A single turn carries every row of the set below to another of its rows. Some are shown first; where does it send the rows asked next?
suf: [ -7.4  -7.4 -20.8  26.4  15.3 -19.5 -15.8  25.4 -44.7 -12.4  48.1   1.3
   4.5  -1.8  14.0  23.1  12.6  18.4   6.9   8.6   0.0 -22.9  20.8  -7.2]
ziren: [  6.4  -6.5  -1.4  52.3 -14.8  29.4 -22.3  -0.2 -17.7 -11.2  20.3  11.3
  17.3  19.4  33.2  17.1  21.0  -4.0  -1.2 -15.1  15.5   7.3  -0.1   8.4]
potu: [ -9.5 -24.3  16.2   5.1  36.6  -4.9 -13.5  14.1  -7.4 -17.1  41.2  -2.3
 -12.7  -0.8 -25.6  12.1  32.4 -16.8  20.1 -11.0   8.2 -28.0  24.2  -9.8]
pimaf: [  9.0 -21.9  22.7  23.8  39.6  -2.9   5.7   1.6  31.4 -30.7  29.9  -7.0
   4.8  13.8  17.1   3.6 -15.4  18.5  -4.7   3.2 -12.9 -28.2  32.0 -24.6]
mozo: [-22.5 -22.6   6.2  14.3  28.0  -7.1 -15.8  23.3 -10.5  -1.1  39.1 -11.3
 -13.9  13.4 -17.3  20.8  38.2   3.0  -4.2 -13.7  23.2 -18.7  44.3 -16.9]
dez: [-12.7  -5.4   1.3  54.0  -7.5  24.4 -10.7  11.1  13.7 -14.3  31.7  16.0
  13.0  29.5  41.2  25.3  15.6   7.4  -7.2 -13.9  15.0  13.5  10.0   1.8]
vituk: [  1.1 -34.5  15.7  18.0  42.2  -7.8   9.6  11.0  11.8 -16.7  38.5  13.2
  -0.7  -2.0 -17.7  19.6  29.5  -8.1  12.3 -14.8  29.8 -27.6  35.6  -5.0]
Dupop: [-13.1   1.9  12.8  47.7   2.1   8.6  -3.2   8.4  17.1 -17.0  34.6  11.0
  20.3  29.5  40.2  35.9  16.0  12.4  -4.2 -12.6  12.6  24.1  13.9   2.4]
raret: [ 14.3  -5.3  22.0  -1.2  33.0 -17.6 -15.4 -36.3  -6.3 -18.8  28.7 -18.6
  20.7   5.8  27.4   7.8  32.3  -2.2 -20.7   6.7  -1.9 -10.6  11.8  -7.4]
Tagu: [  5.8   0.7   7.5  55.3  -5.7   8.0 -24.8  -5.0 -12.1  -4.9   9.3  14.3
   5.7  12.1  13.1  19.1  15.7 -11.8 -13.5 -17.7 -10.0  11.7   8.6  23.4]
fina: [  5.6  -5.9  14.1  18.5 -20.7  33.6 -27.8  -9.5  -8.6  -4.4  17.4 -15.0
  24.3  15.8  17.6  21.8  12.4 -10.4  14.4 -29.5  20.6  -4.1  10.6  -4.2]
pipu: [-13.9   0.3  20.6  23.0 -23.8  28.6 -29.1  -6.6  -3.7   1.9  13.1  -4.6
  10.7  17.8   0.5  16.7  10.1 -19.3  -5.3 -22.1  -3.3 -11.8  13.2  -2.6]
gisi: [ 21.8 -19.9  14.1 -15.5  25.6 -11.0  -2.7 -18.8   4.6 -10.2  21.1 -10.1
  27.2  -1.2   5.8  -9.2  22.4   0.6 -17.8  -3.0  11.9 -13.7  15.6 -25.1]
seb: [  0.3  -9.0   4.8  19.5 -17.1  40.5 -33.5   0.7  -1.0 -11.1  16.7  -6.0
  18.3  24.1  18.6  19.7  17.2  -8.8   1.5 -23.3  25.1  -1.5   0.7   2.0]
vukud: [-15.7  -8.2  12.2  33.4   1.4  24.9 -26.6   4.2  23.2 -12.1  22.9   5.4
   0.6  22.3  -0.2  42.6 -17.7  -8.6   1.8 -19.8   9.2 -10.2  14.7  19.9]
mor: [  8.0 -25.5  15.0  48.4  31.2   1.6   2.3   7.7   3.0 -20.1  21.7 -11.8
   4.4  23.7  18.7  16.9 -14.1  33.6 -16.9   3.6   4.3 -31.0  46.6 -20.6]
kis: [ 12.9  -1.3   9.4  57.5 -11.4  14.8 -13.6  -1.9 -23.1 -10.4  18.1   8.3
  21.5  13.6  32.2  21.2  28.5  -2.9   6.7 -21.0   8.2  13.9  10.4   9.6]
zife: [  8.1 -18.2  17.2  25.3  23.6  -8.4  27.1   2.4  14.9 -25.7  37.5  11.0
  27.8   5.2  27.4   6.0  -2.2  21.6  -3.9   9.4  -1.2 -32.8  28.7 -30.1]
Lefev: [ 28.8 -19.8  -2.9   6.1  30.8  -9.6 -30.8 -10.3 -13.5  -8.6   8.8 -28.7
   9.2  10.8  10.1   2.2   3.3  19.6 -29.8  -3.0   8.2  -6.5  24.1  -8.6]
Lavov: [-25.4  11.2   7.6  38.0  -6.5   4.4 -14.5   9.8  16.2 -11.6  31.5  15.9
  12.2  24.2  25.4  32.2   1.2   4.1 -16.5  -4.2 -13.5  12.1   7.6   7.9]
litag: [-11.5 -13.0   2.8  29.9  -2.3  34.7 -24.3  13.8  27.6 -16.0  26.9   3.7
   7.1  30.6  20.2  33.7  10.0  -1.1   0.9 -25.7  30.7   5.3  12.0   8.3]
Vol: [  3.4 -10.5 -11.5  29.9  33.8 -26.3  -9.6 -13.9 -14.1 -18.4  60.8   7.8
   3.8 -16.7  31.7  30.3   9.6  -1.5  19.8   4.0   1.4 -25.2  16.3  13.7]
tini: [ 29.4 -17.9  16.8  11.7  34.2  -9.6 -14.3 -25.5  -9.9 -16.5  16.1 -14.6
  12.1   3.2  12.0 -16.8   6.7   2.4 -17.9   6.0 -13.2 -11.4  10.1 -19.8]
Guf: [-13.7 -15.2 -15.5  12.3  43.2 -21.4  -0.9  19.1 -24.3  -9.9  53.5  12.1
  -3.8 -12.1  34.0  11.4  16.6  15.2  -5.3  -1.5  -6.2 -21.2  17.8  -2.8]
Bemu: [ 19.6 -27.6  10.3  11.9  51.0  -6.0  -9.2 -17.0 -25.1  -6.3  15.6  -9.3
   2.7  -1.5  24.6  -9.6  18.4   9.0 -32.7  -6.7   0.4 -17.0  19.0  -6.6]
zevas: [ -4.9 -12.4 -10.4  32.7  33.4 -28.4  -3.2  15.1 -20.2 -18.5  57.5  19.3
  -6.2 -12.7  10.6  10.4  17.4   0.6  18.2   6.3 -12.0 -13.4  13.4  -3.9]
les: [  4.6 -29.5  12.8  13.5  50.8   6.6   5.6  12.4   9.4 -24.2  27.6  -6.1
   0.4   6.3  28.7  13.9 -14.9  25.4  -9.6  -8.0  -1.7 -46.3  34.4  -9.1]
zun: [  4.1 -19.7  28.9  17.8  38.5  -5.9  -7.3   0.1   1.0 -23.9  30.7  -7.9
  -6.2   1.2  -5.0  27.2  52.1 -16.7  13.7 -19.6  11.2 -33.8  39.6   8.6]
mal: [  2.6 -11.6  23.9  24.5  20.4  -1.7   9.4  -8.0  26.3 -25.6  38.9 -12.1
  12.8   4.6  37.4  17.9   3.3  12.4   7.7  -6.2 -12.1 -47.9  45.4 -19.8]
muf: [ 22.2 -19.4 -15.2  20.6  29.7 -25.4   1.2   4.2 -26.8 -18.6  43.2  21.5
  16.4 -21.3   9.2  12.4  16.3   0.2  15.4   2.1   9.8 -19.5   8.5   6.3]
Buzo: [-15.6 -28.7  19.4  -0.4  41.9   7.9  -4.1  15.7 -24.6  -8.4  34.0  -5.2
  -9.1   0.5  -2.6   9.7  34.5  -4.5  -0.5 -16.1  10.5 -45.0  30.4 -13.7]
Kel: [-12.0 -11.1  10.1  21.7   4.6  24.9 -22.4   4.1  25.4 -13.6  33.9  -4.9
  12.3  25.7  14.9  45.4  -0.6  -1.2  13.5 -26.9  34.6   5.9  14.1   8.9]

muf turns into gisi
zevas turns into tini
And these:
Dupop turns into kis
raret turns into zun
Lavov turns into Tagu
Buzo turns into les
dez turns into ziren
mozo turns into mor

